50 stands for zero in the data rows.
Here are some points:
  51  71  44  64  80  34  50  60  45  59  56  55  34  50  56  53  84  42  69  53  30  57  92  88
  56  61  43  68  53  33  55  44  49  40  43  55  53  47  51  39  56  53  62  49  46  45  64  77
  57  56  43  61  60  42  56  60  67  56  34  53  43  35  54  55  71  60  49  49  33  46  80  86
  58  43  44  62  44  26  66  35  50  15  43  53  87  27  43  26  31  75  50  62  60  27  40  73
  52  23  46  50  23  24  66  36  47  12  52  47  89  36  39  26  16  62  58  65  72  24  23  63
  35  25  47  29  39  62  68  53  53  53  46  55  28  37  47  62  44  56  49  50  45  22  35  56
  60  46  47  51  33  35  46  37  55  31  52  46  80  52  42  35  36  58  55  50  67  51  30  48
  61  77  48  67  64  46  38  62  52  61  54  41  51  70  57  46  74  43  66  51  46  77  85  39
  48  44  46  38  31  43  54  36  47  42  57  48  68  47  37  41  34  57  44  47  67  46  30  33
  53  68  57  53  59  62  35  49  55  68  48  48  36  61  57  52  71  42  40  44  45  73  75  39
  40  31  40  36  53  50  67  72  66  55  40  72  16  33  54  69  69  56  63  47  26  12  61  99
  60  58  38  65  56  32  67  51  57  43  51  60  61  42  47  45  66  54  59  48  44  39  67  89
  65  73  58  72  45  42  27  32  45  47  59  31  85  69  54  24  45  49  52  45  65  93  59   6
  46  43  55  54  56  65  46  54  50  55  52  38  38  52  55  52  46  40  45  59  45  43  48  45
  52  42  51  58  26  41  58  39  59  30  49  49  69  46  47  37  33  68  54  56  56  38  38  63
  69  74  48  77  58  21  55  42  54  37  50  52  88  39  51  21  56  61  53  49  57  56  73  62
  53  41  50  52  39  38  62  38  39  29  48  45  65  41  44  38  29  53  42  56  63  40  30  54
  47  45  66  41  35  61  35  35  32  45  61  43  74  56  44  50  11  48  35  47  65  57  21  20
  66  76  42  75  51  18  49  36  52  46  53  46  81  49  45  22  64  60  64  49  48  61  85  74
  50  43  41  51  38  47  72  39  44  24  47  51  67  37  42  34  25  60  46  60  63  17  23  53
  45  65  54  52  66  60  42  61  53  75  45  54  13  52  55  60  84  36  56  44  29  55  89  63
  42  32  58  27  44  74  42  58  39  52  56  40  48  55  49  63  18  50  35  55  67  49  15   1
  60  79  41  91  64  23  62  41  54  34  51  51  74  43  52  15  68  53  61  56  41  49  94  85
  45  24  46  50  28  45  77  45  60  29  42  54  48  34  48  55  36  72  55  57  45   9  32  88
  51  55  65  45  47  67  29  51  57  61  51  43  58  57  54  54  51  48  47  51  56  75  44  19
  46  64  44  63  74  51  59  66  58  72  46  53  12  47  62  61  95  37  65  52  18  45  98  87
  51  41  45  42  39  51  49  43  45  38  57  45  67  49  42  49  22  55  42  48  67  46  23  23
  51  65  56  47  58  64  28  48  40  70  68  39  44  72  50  55  60  31  52  38  47  87  60  10
  49  47  50  64  43  32  61  34  36  28  53  49  78  38  42  36  28  57  48  56  51  30  47  78
  56  60  52  59  52  53  43  43  46  34  44  46  68  52  55  34  35  51  43  57  59  52  49  29
  36  37  57  18  56  79  51  74  48  75  53  60  17  53  55  89  58  37  44  43  38  38  46  51
  37  33  47  40  53  67  62  56  61  61  32  58   6  45  57  73  62  57  39  48  32  22  51  75
  43  51  48  47  59  53  63  65  48  59  48  60  22  37  56  69  68  37  54  49  32  31  62  84
  54  37  31  69  38  15  76  30  55  12  44  52  85  36  39  20  34  70  62  64  58  15  43  90
  61  68  60  52  49  41  16  41  50  49  53  45  83  65  47  35  44  54  50  50  67  95  49  10
  56  65  49  60  65  44  60  56  51  61  54  50  31  52  57  55  77  42  57  48  34  55  83  78
  47  33  55  39  35  53  59  50  52  51  48  53  36  38  58  62  35  53  43  49  46  28  26  43
  50  37  49  54  45  41  74  43  60  34  30  52  55  29  49  48  39  73  45  50  45  17  34  77
  43  34  56  24  40  78  46  62  47  68  57  43  35  62  45  76  47  44  46  49  56  50  25  18
  63  75  49  77  57  26  46  37  39  31  55  44  80  52  46  22  45  41  52  56  58  73  71  62
  36  40  66  17  43  79  40  60  30  60  54  50  26  52  46  74  26  39  26  48  61  52   7  15
  44  40  49  43  37  54  42  49  43  44  47  53  52  49  39  52  36  50  55  46  63  45  26  36
  42  37  65  17  39  86  38  59  38  60  58  58  38  63  51  73  32  42  44  47  59  58  16   6
  60  85  61  70  66  55  25  48  49  59  62  43  67  72  56  27  59  33  47  46  55  98  77  12
  50  49  54  41  62  50  62  61  54  67  53  48  11  44  59  65  74  40  52  47  34  42  66  78
  31  19  38  40  40  55  80  54  49  52  45  59  29  33  41  67  52  60  53  50  39   4  39  85
  48  49  49  49  73  68  45  69  55  70  46  50  10  55  65  65  74  34  57  49  30  49  74  62
  51  49  50  58  37  39  44  38  47  37  46  50  70  43  38  31  30  67  52  50  63  47  36  40
  59  64  51  63  36  34  40  34  53  36  57  45  82  55  46  30  42  48  57  50  58  58  39  40
  61  69  37  74  64  16  64  39  65  45  51  51  64  41  49  31  66  70  60  54  46  45  79  87
  67  80  52  58  51  41  19  33  51  51  62  49  92  67  44  29  38  55  40  46  63  96  61   7
  42  26  54  19  44  74  47  64  51  63  51  61  19  61  51  76  45  42  55  42  52  40  24  33
  40  31  41  46  39  38  76  44  57  46  37  59  39  32  47  45  53  69  49  49  41  13  40  85
  42  21  42  40  24  51  76  38  50  41  39  49  48  32  45  61  28  71  36  47  56  11  26  64
  43  33  59  29  40  62  45  51  51  53  44  51  51  52  52  68  34  60  39  45  55  47  30  35
  58  72  52  51  52  42  31  44  47  53  61  43  62  65  47  40  52  34  51  47  57  79  57  28
  58  73  58  62  45  51  30  36  45  43  64  39  89  66  47  20  30  45  41  50  71  84  47   0
  53  47  60  54  26  50  48  21  33  35  52  39  81  53  45  36   9  55  35  56  75  55  15  21
  48  44  51  43  53  62  43  57  48  55  57  46  41  58  49  54  45  37  46  57  52  52  36  29
  54  46  51  54  55  37  57  51  59  38  42  54  49  33  48  40  55  65  54  55  47  36  55  81
  63  82  54  50  73  57  19  52  48  75  65  42  54  77  54  49  66  33  50  43  47  99  70   8
  51  48  37  63  64  36  71  50  53  38  41  49  39  39  55  42  52  56  56  60  41  24  56  81
  58  60  46  76  52  30  54  45  57  40  49  51  69  48  54  36  60  57  58  53  43  59  72  73
Here are 12 more points, each followed by its number:
  55  65  46  71  45  47  51  41  48  46  52  42  72  52  48  40  55  57  57  53  54  55  63  47 0
  47  43  54  34  37  58  39  45  49  56  51  49  43  54  42  52  38  53  49  43  63  53  25  25 1
  61  76  56  64  47  45  30  37  33  45  65  42  84  64  45  32  37  37  48  53  67  88  49  24 2
  47  41  56  33  50  77  43  66  55  69  49  47  16  61  54  68  49  38  44  49  51  56  32  18 3
  53  47  51  45  55  48  44  53  46  45  55  49  61  51  46  46  47  56  56  53  52  53  41  47 4
  51  43  46  55  27  33  58  31  47  27  46  53  79  41  42  26  25  69  50  49  68  36  25  51 5
  51  66  55  48  60  65  29  48  54  70  56  48  40  73  57  52  58  40  49  42  53  84  64  18 6
  58  68  36  89  54  24  64  31  55  33  42  51  68  35  52  23  59  63  49  52  49  40  76  83 7
  45  46  43  61  63  48  71  61  61  60  36  56  20  36  56  61  77  54  51  49  28  24  81  99 8
  61  43  39  69  29  29  76  31  49  19  49  40  91  35  42  21  24  69  56  58  62  19  32  68 9
  69  68  44  81  63  18  59  44  64  41  49  50  63  41  55  26  73  54  59  49  38  60  89  86 10
  49  46  52  59  49  55  46  50  58  51  41  54  49  43  57  53  50  57  43  45  47  54  67  53 11
Which of these numbered points is nearest to each point below, ignoring the 3 directions in which the first points spread most? Its number follows each.
  55  64  54  61  32  57  37  28  42  47  53  34  83  59  46  37  31  58  43  49  73  69  33   6 > 0
  52  59  40  65  54  28  66  44  60  49  43  57  48  40  53  33  73  61  56  46  39  38  76  85 > 5
  52  64  51  49  85  57  39  72  54  70  57  54  25  58  57  62  88  37  64  49  28  67  88  67 > 4
  39  34  49  35  49  70  60  61  54  71  43  52  12  43  56  80  62  51  40  43  37  33  53  59 > 8
  50  51  45  57  49  38  60  46  52  43  50  51  55  41  48  37  57  55  59  50  46  41  65  67 > 5
  54  34  43  50  18  32  60  25  49  26  43  47  71  35  35  33  19  73  53  48  71  26  13  52 > 1
  58  39  49  56  28  28  52  29  50  37  51  41  84  43  40  31  30  69  56  47  69  46  44  51 > 1
  46  36  45  52  30  42  71  43  47  25  49  44  68  36  38  32  24  56  47  63  60  16  18  55 > 9
  50  72  54  61  78  56  40  64  43  64  55  52  26  58  56  55  74  21  49  48  32  75  88  66 > 2
  53  65  52  67  63  41  49  48  41  50  56  49  56  47  50  45  58  42  53  52  38  52  79  80 > 2
  61  87  54  60  62  42  31  47  49  58  64  46  74  69  51  31  62  42  53  48  58  87  74  27 > 5
  42  29  43  42  42  58  66  52  49  58  51  47  41  46  45  63  47  57  54  52  53  30  44  56 > 0
  34  16  46  31  40  66  70  63  58  53  39  55   9  38  48  72  43  52  49  56  47   9  20  63 > 3
  50  36  56  33  29  66  33  39  44  55  53  44  55  57  43  55  24  53  45  41  73  64  22   7 > 1
  61  78  50  71  60  44  41  45  54  59  52  43  56  54  55  41  70  49  46  42  47  76  89  47 > 8
  57  66  55  69  52  52  32  45  59  57  49  48  65  57  58  41  55  50  46  40  52  82  80  34 > 11
  45  61  60  42  73  70  26  67  58  78  49  55  27  68  63  73  77  36  43  44  33  84  77  33 > 11
  39  39  54  49  58  64  49  55  57  60  42  63  20  48  60  63  57  48  42  51  38  50  57  60 > 11
  42  56  64  27  57  81  26  65  45  76  51  54  16  67  55  76  53  31  45  41  49  71  42  17 > 5
  44  42  61  31  50  88  41  67  52  74  55  43  22  60  57  71  47  38  44  48  45  52  34  22 > 9
  57  66  54  47  38  53  32  36  45  49  60  34  91  58  38  39  39  55  48  54  64  80  43  17 > 0
  48  28  37  58  16  27  75  21  42  17  48  48  96  34  27  26  15  78  50  55  73  15  17  58 > 0
  58  60  59  46  55  60  31  57  47  51  55  32  57  70  56  47  38  43  46  53  63  75  42   0 > 3
  44  33  50  39  47  66  54  46  54  53  49  55  35  49  54  60  43  56  42  47  53  39  37  45 > 6
  51  58  50  46  56  68  38  54  51  67  47  47  30  70  54  62  61  43  43  40  53  71  60  27 > 6
  64  45  46  64  41  25  61  36  58  35  50  48  70  38  49  30  43  63  51  50  53  45  49  66 > 10
  55  70  39  73  66  41  67  43  61  58  37  54  29  46  54  44  82  53  53  50  33  42  84  87 > 7
  54  48  56  45  27  50  27  33  38  37  55  40  86  58  35  33  11  61  44  48  82  68  13   0 > 1
  45  35  45  53  47  40  60  54  61  51  39  51  47  38  50  56  56  54  51  50  37  38  51  75 > 10
  39  46  51  48  61  63  59  63  56  58  47  56  26  44  56  55  63  45  47  50  34  34  62  63 > 8
  46  49  61  44  45  63  34  45  42  51  55  41  57  66  53  47  31  46  37  53  63  64  29   5 > 8
  50  50  42  55  41  38  67  38  50  34  53  49  60  35  43  34  37  56  42  52  58  30  38  58 > 7
  50  45  52  47  41  49  50  43  37  37  55  46  64  48  44  44  21  43  42  55  66  56  31  40 > 2
  37  26  59  23  42  79  48  62  42  64  49  53  20  52  51  75  37  45  36  46  52  43  26  31 > 8
  37  25  54  17  55  73  50  68  49  65  52  56  20  48  50  77  55  49  51  51  39  34  31  50 > 4
  46  37  55  43  48  66  36  51  57  58  44  51  47  63  54  60  42  49  35  41  52  62  41  34 > 11
  47  33  51  49  35  49  54  41  43  38  48  54  60  40  44  51  27  50  47  55  59  34  17  56 > 2
  53  68  57  54  59  60  36  59  53  65  57  41  39  60  54  44  64  32  50  52  49  77  69  24 > 3
  53  58  47  61  70  51  48  58  59  63  43  57  41  45  59  65  79  51  55  48  24  57  84  86 > 11
  46  36  64  36  40  70  38  54  55  54  43  46  52  51  53  61  39  54  40  53  56  58  26  22 > 11
  67  56  46  75  46  19  49  43  54  25  51  37  80  51  48  15  47  53  61  59  61  55  58  53 > 3
  44  54  62  22  45  78  40  62  46  79  53  52  27  66  49  74  51  42  41  41  50  64  32  22 > 5
  62  62  44  75  47  16  57  32  51  27  42  45  97  45  49  25  48  72  54  52  55  46  64  73 > 8
  55  50  49  50  49  52  46  43  44  36  55  47  69  51  48  46  32  60  51  53  63  52  28  32 > 4
  49  23  40  54  35  40  76  53  56  43  44  52  55  28  43  49  47  56  50  52  47  22  42  78 > 10
  40  30  43  55  46  45  76  42  56  43  39  57  29  35  50  52  51  61  51  51  44  20  50  82 > 6
  40  15  50  35  46  57  55  58  55  45  40  57  28  38  45  62  24  51  39  55  57  23  14  46 > 3
  35  32  53  25  50  71  58  67  50  70  46  59  16  47  52  73  63  46  48  44  37  35  52  56 > 5
  33  30  46  28  54  63  67  62  41  59  51  54  20  40  49  86  42  46  41  56  41  20  26  67 > 2
  34  44  59  22  52  88  37  66  45  72  53  51  14  62  50  75  38  38  37  51  52  54  22   0 > 3
  49  27  51  44  24  49  63  41  56  30  48  52  64  43  44  47  21  71  50  55  62  29  18  53 > 6
  48  44  40  53  45  43  62  43  46  45  43  52  51  40  44  46  47  65  55  47  50  29  47  62 > 5
  55  57  50  55  37  48  44  29  45  36  59  47  90  54  37  32  22  56  31  54  71  60  31  21 > 8
  34  25  58  23  41  71  43  64  54  72  47  47  28  51  50  80  44  44  38  46  43  52  26  28 > 10
  37  48  61  31  50  75  35  58  52  70  48  57  24  57  55  63  49  44  41  41  49  60  39  24 > 5
  60  69  44  74  57  19  66  39  36  25  48  53  70  37  46  27  49  54  51  56  52  44  61  87 > 2
  54  46  51  45  56  59  49  52  45  47  53  51  53  49  49  55  43  53  52  54  56  46  35  40 > 4
  62  82  50  77  66  29  50  46  44  45  52  45  58  51  56  30  69  41  58  52  47  71  86  69 > 2
  58  67  42  69  63  47  41  51  55  54  53  56  49  60  54  45  78  36  62  46  35  73  91  64 > 6
  53  31  52  53  21  36  68  29  40  18  47  46  91  36  41  36  14  72  50  58  68  27  22  58 > 0
  64  79  40  86  59  27  60  38  52  34  46  47  70  44  53  20  69  59  56  47  47  58  90  74 > 7
